0: [4 9 6 0 4 4 6 7 7 3 3 5 3 3 2 5 6 3 5 3 4 8 7 7]
1: [3 8 1 2 6 7 6 5 5 3 7 6 2 5 7 4 4 7 6 4 3 6 7 4]
2: [5 5 4 9 6 1 2 3 3 7 4 4 7 4 3 3 2 1 4 6 5 3 2 4]
3: [8 4 6 5 5 2 2 5 5 7 7 8 4 0 2 3 6 1 4 6 8 6 0 6]
4: [3 7 3 8 3 6 6 4 2 5 2 4 3 7 4 4 4 6 7 1 2 3 7 4]
5: [3 5 5 8 3 6 6 5 6 4 2 4 5 4 6 6 7 5 6 5 4 4 5 6]
6: [6 4 1 9 4 5 4 2 3 5 4 7 4 4 4 3 5 3 2 5 6 5 3 4]
7: [2 8 1 6 6 5 7 7 4 3 0 5 1 2 3 3 8 5 4 2 2 9 7 8]
8: [9 3 6 5 6 2 2 5 4 7 8 7 5 0 2 2 6 1 4 6 7 5 0 6]
9: [3 4 2 8 3 7 3 4 2 3 4 5 2 5 7 5 5 7 5 4 3 4 5 2]
10: [6 2 5 6 3 3 5 3 5 6 3 6 5 3 2 5 6 2 2 5 6 5 3 6]
11: [2 8 5 4 6 3 5 6 4 3 3 1 5 6 5 5 3 5 6 4 3 5 7 4]
12: [5 5 3 8 7 0 5 2 3 9 3 5 8 4 0 1 4 0 6 3 4 3 2 9]
13: [6 3 1 9 4 4 4 3 3 5 5 7 4 3 4 3 5 2 1 6 6 6 2 4]
14: [6 5 5 0 5 7 7 4 8 6 7 6 5 5 5 6 5 6 3 3 6 4 5 5]
15: [5 6 3 0 3 8 5 6 6 3 8 8 0 5 7 6 5 8 5 4 5 7 5 2]
16: [4 8 3 2 4 7 6 5 5 4 6 6 2 6 5 5 4 6 6 3 2 7 7 5]
17: [2 4 6 6 4 6 7 3 4 5 3 3 8 8 4 4 3 6 7 2 3 0 7 6]
18: [2 5 3 2 7 3 6 4 5 4 3 3 5 5 5 4 5 5 6 3 3 4 7 6]
19: [3 2 3 6 5 3 4 4 2 4 2 4 5 5 6 5 5 5 5 3 3 3 6 3]
20: [3 7 5 1 5 4 6 6 7 3 4 4 4 3 5 5 6 5 5 3 3 7 7 6]
21: [5 1 5 4 5 4 2 6 1 4 2 2 2 5 4 6 4 5 3 4 2 5 6 4]
22: [4 8 7 1 4 4 5 8 6 3 3 2 3 5 4 6 4 5 5 3 3 7 6 4]
23: [4 6 6 0 4 5 5 7 8 2 6 5 3 3 6 6 7 6 5 5 5 8 5 4]
24: [5 7 5 4 3 4 3 4 5 7 4 7 4 2 3 4 4 1 5 6 6 6 5 6]
25: [7 2 4 6 5 2 5 3 4 7 4 7 6 3 2 3 5 1 3 4 6 4 2 6]
26: [8 3 5 6 6 1 4 5 5 8 6 7 6 1 1 3 6 0 4 5 6 5 0 7]
27: [4 7 6 0 5 3 6 6 7 3 4 4 5 4 4 5 5 4 6 3 4 7 7 6]
28: [2 9 4 5 6 3 5 6 4 3 2 1 5 5 5 4 3 5 6 4 2 5 7 5]
29: [4 7 5 1 4 4 5 7 7 2 4 4 4 3 5 5 7 5 5 4 4 8 6 5]
30: [4 8 6 2 5 3 5 7 5 4 4 2 4 6 4 6 3 5 6 4 3 6 7 4]
31: [3 3 2 8 4 5 3 4 1 3 4 3 3 6 6 4 4 6 4 3 2 4 5 3]
32: [6 4 5 0 4 5 7 3 5 6 5 5 4 4 2 3 5 3 3 3 6 5 6 6]
33: [4 8 6 1 5 3 6 7 7 3 2 3 3 3 3 5 7 4 5 2 3 8 7 7]
34: [7 1 5 0 7 4 7 3 5 4 6 6 4 4 1 3 6 4 1 2 6 5 4 7]
35: [4 3 6 5 5 4 2 5 2 4 3 1 4 6 5 6 2 5 5 4 2 3 6 3]
36: [5 7 7 0 3 5 5 7 7 3 6 6 2 3 4 5 6 5 5 4 6 8 7 5]
37: [5 8 3 0 3 6 5 7 6 2 7 6 1 4 6 5 5 7 5 4 4 9 6 3]
38: [2 6 7 7 4 6 7 5 4 5 2 4 7 6 2 5 4 4 6 3 2 2 7 7]
39: [3 5 0 3 7 5 5 3 3 3 4 5 2 6 6 3 4 7 5 3 4 4 6 3]
40: [5 5 7 5 4 5 5 5 4 6 4 1 6 8 4 6 2 5 4 4 4 3 6 3]
41: [4 6 0 4 5 8 5 3 5 4 7 6 3 6 7 4 4 8 4 4 6 4 7 2]
42: [5 3 4 5 3 3 5 4 4 5 2 8 4 3 3 5 6 3 4 4 5 7 4 4]
43: [4 7 6 2 4 5 4 8 6 2 5 2 3 5 6 6 4 6 5 5 4 7 6 3]
44: [3 4 6 5 5 3 4 5 1 5 2 0 4 8 3 5 1 4 6 2 1 3 7 4]
45: [4 3 7 5 3 6 4 5 3 4 4 1 6 7 5 5 3 7 5 4 3 2 5 4]
46: [3 7 5 2 4 5 4 7 7 2 4 5 3 2 5 5 7 5 5 5 5 7 6 5]
47: [2 2 6 8 2 7 7 3 3 3 4 2 8 6 5 4 4 6 6 5 3 1 3 7]
48: [5 6 2 7 2 5 5 4 4 5 4 8 2 4 4 5 4 4 5 5 5 7 5 3]
49: [3 7 1 2 5 5 4 6 6 1 7 6 2 3 8 4 5 7 5 5 5 7 6 3]
50: [4 7 4 5 3 4 3 4 5 6 4 7 5 2 4 4 4 1 5 7 6 5 5 5]
51: [3 8 5 4 5 4 5 7 5 3 2 2 3 3 4 5 5 5 4 4 3 7 7 5]
52: [6 1 7 7 4 4 1 4 7 4 6 8 6 2 6 6 6 3 3 9 7 5 0 3]
53: [4 2 8 4 3 5 4 6 2 3 3 1 5 7 4 6 2 6 5 4 2 3 5 5]
54: [5 1 5 6 4 4 2 6 2 3 5 1 4 6 6 6 3 6 3 6 4 4 4 1]
55: [2 5 4 8 3 8 5 4 3 3 5 4 6 6 6 4 4 7 6 5 4 2 5 5]
56: [5 6 7 3 4 4 3 7 5 5 4 3 4 5 5 7 2 4 5 7 5 6 5 2]
57: [5 3 6 6 4 3 5 5 6 7 4 5 7 6 4 6 4 3 6 5 5 3 0 5]
58: [3 3 6 1 4 8 8 4 5 4 6 3 6 8 6 5 4 9 6 0 4 0 6 4]
59: [6 5 2 4 4 7 6 3 4 5 6 6 3 6 5 3 5 7 3 2 5 5 6 4]
60: [4 3 6 4 4 3 5 5 2 5 2 2 4 6 2 5 4 3 5 2 2 4 6 5]
61: [3 4 5 1 7 4 5 5 5 3 3 3 4 4 5 5 5 5 5 3 3 5 6 5]
62: [5 3 6 8 5 1 1 5 6 5 5 6 7 3 5 5 5 2 5 9 5 3 0 4]
63: [2 5 6 3 5 8 7 4 6 4 7 3 7 7 7 5 4 8 6 2 4 1 6 5]
64: [5 2 4 8 5 3 4 2 5 6 4 7 6 2 4 4 6 2 3 7 7 4 2 5]
65: [4 6 8 1 5 3 6 7 7 3 4 4 4 6 3 6 6 4 6 5 3 7 5 6]
66: [4 7 6 0 5 3 6 6 6 3 2 4 3 4 3 5 6 4 6 2 3 7 7 7]
67: [4 1 6 5 4 5 2 6 2 2 5 1 4 6 6 6 3 6 3 5 4 4 4 1]
68: [6 3 7 4 4 4 3 6 4 5 4 4 5 5 3 6 2 4 3 6 5 5 4 2]
69: [4 5 5 5 5 5 3 5 5 5 6 4 5 5 7 6 1 6 4 7 6 3 4 1]
70: [4 1 7 4 4 6 1 6 3 2 5 2 3 5 7 7 4 7 3 6 4 3 4 1]
71: [6 3 5 4 3 4 4 4 7 7 6 8 5 2 5 5 6 3 4 5 7 5 1 5]
72: [3 8 5 2 4 5 5 6 6 2 5 4 3 2 6 4 6 5 5 5 4 7 6 5]
73: [5 3 1 0 7 5 5 4 3 3 7 7 1 5 5 3 5 6 2 2 5 6 5 3]
74: [4 2 6 7 3 6 3 5 3 3 5 0 6 7 7 5 3 7 3 5 4 2 4 2]
75: [3 7 1 2 5 5 5 5 4 2 5 5 2 5 6 4 5 6 6 3 3 7 7 4]
76: [3 9 2 2 4 5 5 6 5 2 5 5 2 4 6 4 5 6 6 3 4 7 6 4]
77: [4 6 5 0 5 3 7 7 6 3 2 4 4 4 4 5 7 5 5 2 3 7 7 6]
78: [8 2 5 7 5 2 2 3 5 6 5 7 6 1 3 4 6 1 2 7 7 5 0 6]
79: [7 2 5 6 3 6 1 4 6 5 6 9 4 0 6 5 6 3 2 9 9 5 2 3]
80: [4 4 4 1 6 5 7 5 5 3 3 5 3 5 6 5 6 7 5 2 3 5 6 4]
81: [6 7 2 2 4 7 6 4 4 5 6 7 1 6 5 4 4 7 5 2 5 6 7 4]
82: [4 5 5 5 5 5 4 4 4 5 6 3 5 6 7 6 1 6 4 7 5 3 5 1]
83: [3 8 2 2 4 6 5 7 6 2 6 5 2 3 7 4 6 7 6 4 4 8 6 3]
84: [5 4 6 4 4 5 2 5 5 4 6 5 4 5 6 7 2 6 3 8 7 4 3 1]
85: [6 2 4 7 4 3 5 2 5 6 3 7 6 4 3 4 5 2 3 4 6 5 3 5]
86: [8 2 5 7 5 2 2 4 6 6 7 8 5 0 4 4 7 2 3 7 8 5 0 5]
87: [4 1 5 5 4 4 2 5 2 4 3 3 4 4 6 6 5 5 4 4 3 4 6 3]
88: [4 0 5 7 2 5 6 4 1 3 3 0 6 6 3 4 6 5 4 3 2 3 2 7]
89: [4 4 5 4 6 2 4 5 1 5 0 1 4 7 2 5 3 4 5 2 1 5 7 5]
90: [6 2 6 0 5 6 6 5 5 3 7 5 2 4 3 4 6 5 2 2 6 6 5 5]
91: [6 3 4 7 3 4 4 3 4 6 4 7 5 2 3 4 5 1 2 7 7 6 3 4]
92: [4 1 2 8 2 6 5 4 0 3 4 1 3 7 4 3 5 5 5 2 2 5 3 5]
93: [5 3 0 9 3 5 3 3 3 4 5 8 3 3 6 4 5 4 2 6 6 6 3 2]
94: [4 0 8 7 2 6 3 4 5 2 5 3 7 6 7 6 6 6 4 8 5 2 2 4]
95: [3 9 2 4 5 4 6 6 5 3 2 3 3 4 4 3 6 4 6 2 2 7 8 6]
96: [4 5 6 6 4 7 5 5 4 5 6 1 6 8 7 6 2 8 5 3 4 1 6 2]
97: [5 2 6 9 4 3 4 3 5 6 3 5 8 5 3 5 5 2 3 8 5 4 2 4]
98: [6 2 6 6 4 5 2 5 5 3 6 5 4 3 6 6 4 5 1 8 7 5 2 1]
99: [4 3 5 4 4 4 3 5 2 4 3 4 3 4 4 5 4 4 5 5 3 4 6 4]
100: [4 2 6 4 3 5 3 5 3 4 5 4 3 4 5 5 5 4 4 5 4 4 5 4]
101: [4 3 4 3 5 7 6 4 6 3 6 5 4 5 8 5 6 9 4 3 5 3 6 3]
102: [5 7 4 5 4 2 5 3 4 9 3 6 6 3 1 2 3 0 6 5 5 4 5 7]
103: [6 3 4 5 4 4 5 3 5 7 4 8 5 3 4 5 5 3 4 4 6 5 3 4]
104: [6 5 2 8 3 4 5 3 3 6 3 8 3 4 2 3 4 2 3 5 6 6 4 5]
105: [3 7 4 0 5 4 8 3 6 6 5 4 5 6 3 4 3 5 7 3 3 5 8 7]
106: [6 6 1 7 3 6 5 3 4 7 5 8 3 5 4 4 4 4 5 4 5 6 4 4]
107: [3 8 1 3 5 7 6 4 4 3 7 5 2 6 7 4 4 8 6 3 3 5 7 3]
108: [6 3 4 8 4 2 6 2 3 7 2 5 7 4 0 3 5 0 2 4 5 5 3 7]
109: [5 5 6 5 5 4 1 6 5 4 6 4 5 4 6 6 2 5 4 8 6 4 3 2]
110: [9 3 6 8 6 1 2 6 4 7 6 5 5 2 2 4 4 1 3 6 6 5 0 5]
111: [4 5 4 1 5 6 6 3 4 5 5 4 5 5 4 3 4 5 4 3 5 3 7 5]
112: [3 3 6 7 3 6 5 3 4 4 3 2 7 6 5 4 5 6 5 4 3 1 5 6]
113: [3 7 3 0 6 5 7 3 5 7 7 5 5 4 5 3 3 5 6 4 5 4 7 5]
114: [3 3 7 6 3 6 7 4 4 5 3 4 7 7 4 4 4 6 6 3 3 1 6 6]
115: [7 2 5 6 5 2 4 4 5 7 4 8 6 2 3 4 6 2 3 5 6 5 1 6]
116: [5 2 4 0 6 5 5 4 4 3 7 4 3 5 4 3 5 5 3 2 5 4 5 5]
117: [3 5 6 7 4 7 3 5 5 4 5 2 6 7 8 6 3 8 5 5 5 1 6 2]
118: [6 3 4 6 5 2 4 3 4 7 3 7 6 3 2 3 5 1 4 4 5 5 3 6]
119: [4 2 3 7 3 5 6 4 0 4 3 2 3 7 3 3 4 5 5 2 1 5 4 6]
120: [4 5 5 0 4 5 4 6 9 2 7 6 4 1 7 6 7 6 4 7 6 7 4 4]
121: [3 7 5 5 6 4 5 6 5 3 3 2 4 5 5 5 3 5 5 4 3 5 6 4]
122: [7 4 7 6 3 4 1 6 5 6 5 6 4 3 4 7 3 3 3 8 7 6 2 3]
123: [4 8 2 0 5 6 7 5 5 4 6 5 2 7 5 4 3 7 7 2 3 7 8 4]
124: [5 0 5 4 4 4 3 5 2 4 2 3 3 5 4 6 5 5 4 4 2 5 6 5]
125: [3 4 1 8 5 4 3 3 0 5 3 2 3 7 5 3 3 4 5 3 2 3 6 4]
126: [1 4 6 8 3 7 5 4 4 3 5 5 6 5 5 4 4 5 6 6 4 1 6 5]
127: [3 5 3 1 5 4 7 5 6 3 4 5 4 4 6 4 6 6 6 3 3 6 6 4]
128: [5 3 5 8 6 1 2 4 5 7 5 6 7 3 4 4 5 1 6 8 5 3 0 5]
129: [4 7 6 0 5 3 6 6 7 3 5 5 4 4 4 5 5 4 6 4 4 7 6 6]
130: [5 5 4 0 5 6 8 4 7 6 7 6 5 6 5 5 4 6 5 2 5 4 5 5]
131: [3 2 6 6 3 7 4 4 5 3 4 4 6 5 7 5 6 7 4 5 4 2 5 4]
132: [2 8 1 5 5 7 6 4 4 4 6 5 3 6 7 4 3 7 7 3 2 5 7 4]
133: [8 3 2 8 5 4 1 5 5 5 8 9 3 0 6 3 6 3 3 8 8 6 0 3]
134: [6 5 2 2 4 9 5 4 6 4 8 6 1 6 9 5 5 9 3 3 7 5 4 1]
135: [6 3 7 4 4 4 3 6 3 5 3 2 3 6 3 6 3 5 3 4 4 5 5 2]
136: [5 4 2 6 6 2 6 4 4 8 4 7 6 3 4 3 5 2 6 3 4 4 2 6]
137: [3 1 5 5 4 4 6 4 2 4 1 3 6 7 4 4 5 5 6 2 1 3 6 6]
138: [6 4 1 9 4 4 4 2 3 6 4 6 4 4 4 3 5 3 2 5 6 6 3 4]
139: [3 7 5 2 5 4 6 6 6 3 2 4 4 3 4 5 7 5 5 3 3 7 7 7]
140: [5 1 3 4 5 6 6 3 5 3 5 5 5 5 7 4 6 8 3 3 5 2 5 4]
141: [5 4 3 8 8 0 4 3 3 9 5 5 8 2 1 1 4 0 6 5 5 2 0 8]
142: [3 1 5 7 2 5 6 4 3 3 4 1 7 6 5 4 5 5 5 4 2 2 4 6]
143: [6 2 4 7 5 3 2 4 6 6 7 8 5 0 5 4 6 2 4 8 7 5 0 5]
144: [1 2 5 8 4 7 6 3 4 4 4 4 8 6 6 4 4 7 6 5 3 0 5 5]
145: [2 6 6 2 4 7 6 5 6 4 6 5 4 5 5 4 4 6 6 4 4 3 7 5]
146: [5 3 8 6 3 8 2 6 5 3 6 3 4 5 9 7 3 9 3 7 6 3 4 0]
147: [5 2 2 7 4 3 6 4 0 5 1 1 2 7 1 3 4 3 5 1 0 6 5 7]
148: [3 4 8 4 2 7 5 4 5 4 4 5 6 5 5 5 4 5 6 5 4 2 6 6]
149: [4 4 2 0 6 4 7 3 6 3 6 7 4 4 6 4 5 6 5 4 5 5 6 4]
150: [3 7 5 3 4 4 4 7 6 2 4 2 4 4 6 6 5 6 5 5 4 6 6 3]
151: [4 3 2 2 7 6 7 2 5 5 6 6 5 5 7 4 5 7 3 2 6 2 4 3]
152: [4 8 5 0 5 3 7 6 6 4 2 3 5 5 3 4 6 4 6 2 2 7 7 7]
153: [7 4 5 7 5 3 3 5 4 8 5 4 6 4 3 4 2 2 5 4 6 3 0 4]
154: [6 5 7 5 3 6 5 5 5 6 4 1 6 8 5 6 2 6 4 3 5 2 6 3]
155: [5 5 4 5 4 3 5 3 6 7 3 7 6 3 2 5 5 1 5 6 6 5 4 7]
156: [5 5 5 5 6 2 2 5 4 5 5 4 6 4 4 4 2 3 5 7 5 4 3 4]
157: [7 4 5 4 5 2 3 5 6 7 6 7 6 2 2 4 6 1 5 6 6 5 0 7]
158: [9 0 6 5 5 3 0 6 6 5 9 8 4 0 5 5 7 3 2 8 9 6 0 4]
159: [4 7 5 0 5 5 7 4 5 7 5 6 4 4 2 4 4 3 5 3 6 5 8 6]
160: [5 3 3 8 2 7 3 4 2 3 5 4 3 5 6 4 6 7 3 3 4 4 4 3]
161: [3 5 3 0 6 5 6 5 6 2 6 5 4 4 7 5 5 7 6 4 3 6 7 4]
162: [6 0 5 0 7 5 5 5 4 2 6 6 2 5 4 5 6 7 3 1 4 5 5 4]
163: [5 1 6 4 4 3 4 5 1 5 2 2 4 6 3 5 5 4 4 2 2 5 5 6]
164: [5 4 0 9 4 3 6 2 1 6 2 6 4 6 1 2 4 1 3 3 4 6 4 5]
165: [3 7 5 5 6 5 5 6 5 3 3 2 4 5 5 6 3 6 5 4 3 5 6 4]
166: [5 5 1 9 4 4 4 2 3 6 4 7 4 3 4 3 4 2 3 6 6 5 4 4]
167: [4 5 7 6 4 6 4 6 4 4 4 1 5 7 7 7 2 7 5 6 4 3 5 1]
168: [3 6 5 4 6 4 4 6 4 3 3 2 3 5 6 6 4 6 5 4 3 5 6 4]
169: [7 4 6 5 5 2 4 4 4 6 4 4 5 6 2 4 2 2 3 5 5 5 3 4]
170: [4 2 5 5 5 3 6 4 2 6 2 1 6 7 2 4 4 3 5 1 1 3 6 6]
171: [3 3 4 3 5 8 6 3 6 3 6 4 6 7 8 5 5 9 5 2 4 0 6 3]
172: [7 3 6 4 3 4 4 4 6 7 6 8 5 2 3 5 6 2 3 6 7 6 2 5]
173: [3 5 6 8 5 2 6 2 5 8 1 4 8 8 2 5 3 1 7 6 3 3 6 6]
174: [3 6 2 7 5 3 5 4 1 6 1 3 3 7 3 3 3 3 7 1 1 4 7 5]
175: [5 1 4 0 8 4 5 3 6 3 7 6 4 3 4 4 7 5 1 4 6 5 4 5]
176: [4 5 5 5 3 3 5 4 6 6 2 5 5 3 3 6 6 2 5 5 5 7 5 6]

[8 3 5 9 7 1 1 4 3 7 6 5 6 2 2 4 4 1 3 7 6 4 0 4] 110 78 128 2 153
[5 3 1 9 9 0 4 2 2 8 5 6 8 2 3 1 4 1 5 4 5 2 0 6] 141 12 136 2 25
[5 6 8 3 4 3 3 6 5 5 4 4 5 5 4 6 2 3 4 7 5 6 4 3] 56 68 156 109 169
[3 4 1 8 5 5 3 4 1 4 1 4 2 4 6 4 5 5 5 3 2 6 6 4] 31 125 9 19 99
[4 5 4 3 5 7 6 2 6 5 6 4 5 4 6 3 4 6 4 4 6 2 7 5] 111 145 113 151 101
[3 9 1 5 5 5 5 6 5 2 3 4 2 3 6 4 7 5 5 3 3 8 7 6] 95 76 75 51 7
[4 2 4 7 3 7 5 3 5 4 3 4 6 5 8 5 6 8 4 4 4 1 6 3] 131 140 112 144 101
[3 9 4 0 6 3 8 4 5 6 4 4 4 5 3 3 3 3 7 2 4 5 9 6] 105 159 113 152 27
[3 3 5 7 3 7 5 4 4 3 3 5 6 5 8 5 6 8 5 4 4 2 5 3] 131 55 144 112 140
[3 4 9 7 3 6 5 5 6 4 4 5 7 7 4 6 5 5 6 6 4 2 5 5] 148 126 114 112 131
[5 3 8 5 2 6 5 5 3 4 4 1 6 8 4 6 3 7 4 4 4 3 5 4] 45 53 40 154 74
[5 3 7 1 2 9 4 5 7 2 7 6 3 3 8 5 6 8 2 6 7 3 5 3] 101 120 134 146 131
[5 7 2 7 2 6 5 4 4 6 4 7 2 5 5 5 4 5 5 5 5 6 6 3] 48 106 104 59 81
[5 5 7 4 3 4 3 7 5 4 4 4 4 5 5 6 2 4 4 7 5 6 5 2] 56 68 109 84 135
[3 8 6 1 5 3 5 7 5 4 4 2 4 7 4 6 1 5 6 4 3 5 7 4] 30 11 22 121 165
[8 3 2 8 5 4 0 5 4 5 9 9 3 0 6 3 6 4 3 7 8 6 0 3] 133 143 86 158 79
[3 1 5 6 4 6 4 4 3 3 3 4 5 5 8 5 6 7 5 4 3 2 5 3] 131 19 87 140 112
[6 4 6 4 5 4 4 4 4 6 4 4 5 6 2 5 2 3 3 5 5 4 4 4] 169 68 135 156 40
[5 4 5 1 3 8 5 4 6 3 7 5 4 3 7 5 6 7 3 5 7 3 6 3] 101 14 140 145 134
[6 2 4 5 2 5 2 5 6 3 5 9 4 1 8 6 7 5 3 8 7 7 2 3] 79 52 98 71 133
[3 6 4 8 2 8 4 5 4 3 6 5 4 6 7 5 4 7 5 4 4 2 6 3] 55 9 117 126 160
[5 5 4 9 6 2 2 5 3 7 5 4 6 4 5 4 2 2 5 7 5 3 1 3] 2 156 153 128 62
[3 3 5 3 5 7 6 3 6 3 6 4 6 6 8 5 5 9 5 3 4 1 7 4] 171 101 63 140 58
[5 4 4 9 6 1 3 2 2 7 3 3 7 5 3 3 2 1 3 6 5 3 3 4] 2 169 97 153 156
[7 3 3 9 8 0 3 3 3 8 6 5 8 2 1 1 4 0 5 5 6 3 0 8] 141 12 26 2 25
[3 3 7 5 3 6 6 4 4 4 3 4 7 7 5 5 5 6 6 3 2 2 6 6] 114 112 148 17 137
[5 7 6 5 4 5 5 5 4 7 4 1 5 8 4 6 1 6 5 4 4 3 7 3] 40 154 96 167 45
[5 5 5 1 3 8 4 4 7 4 7 5 4 3 8 5 5 7 4 5 7 3 6 3] 101 14 145 134 120
[3 0 5 9 1 9 7 4 1 2 5 0 6 7 5 5 4 7 4 7 5 2 0 5] 47 142 88 74 94
[4 5 8 0 3 8 5 5 6 4 6 6 5 5 5 5 5 7 5 4 5 3 7 5] 145 148 14 111 130
[6 3 5 6 3 5 4 3 5 6 5 8 4 2 4 4 5 2 2 8 8 6 3 4] 91 172 64 79 103
[4 9 6 2 5 3 6 7 5 4 3 1 4 6 3 5 3 4 6 3 2 7 7 5] 30 22 11 152 51
[5 4 4 8 4 3 7 1 4 8 2 5 7 5 1 3 5 1 3 4 5 4 4 7] 108 85 118 25 10
[6 3 5 0 7 5 7 3 6 5 6 5 5 5 2 3 6 5 2 1 5 4 5 7] 34 32 116 90 175
[6 2 7 0 5 6 4 6 5 3 7 5 1 5 3 5 5 6 3 2 5 5 6 4] 90 162 116 100 36
[5 6 4 6 4 3 6 2 4 8 3 6 6 4 1 3 3 0 4 4 6 4 6 6] 102 155 118 108 104
[3 7 4 0 6 3 8 4 6 6 4 3 5 6 3 4 4 4 7 2 3 5 8 7] 105 152 18 27 159
[4 6 5 0 4 6 7 4 8 6 7 6 4 5 5 5 4 6 6 4 5 5 6 5] 130 14 145 113 149
[6 6 6 0 4 8 6 4 7 6 7 6 3 5 5 5 5 6 4 3 7 4 7 4] 14 130 145 111 81
[5 3 4 6 1 7 4 5 2 3 4 3 3 6 5 5 5 7 4 3 3 5 4 4] 160 31 9 92 100
[6 3 1 9 3 6 3 3 4 4 5 8 3 2 6 4 6 4 1 7 7 6 2 2] 93 13 6 138 166
[5 3 0 1 8 5 5 3 2 3 6 6 2 5 4 2 5 6 2 2 4 6 5 4] 73 116 39 59 162
[6 2 7 8 4 2 4 3 5 6 3 6 7 5 1 5 5 0 4 7 5 5 2 5] 97 10 85 118 25
[5 5 5 5 2 5 2 4 6 5 6 7 4 0 6 5 5 3 4 8 8 6 3 4] 79 71 50 172 122
[3 3 2 8 4 6 3 4 1 3 4 3 3 6 6 4 4 6 5 4 2 3 5 3] 31 9 125 160 19
[3 5 4 8 2 8 4 4 4 3 5 4 5 6 7 4 4 8 5 4 4 2 6 4] 55 131 117 126 9
[5 4 4 6 3 5 3 3 5 6 5 8 5 1 5 4 5 2 3 8 8 5 4 4] 91 50 64 79 172
[2 6 5 6 6 2 5 3 5 5 3 3 8 7 4 5 3 3 7 7 3 3 5 5] 173 156 11 121 28
[5 3 4 7 6 3 3 4 3 5 5 4 6 4 5 4 2 4 3 7 6 4 3 2] 156 109 69 2 68
[2 5 7 7 4 6 7 5 4 5 3 4 7 6 2 5 4 4 6 3 2 2 7 8] 38 114 17 112 148
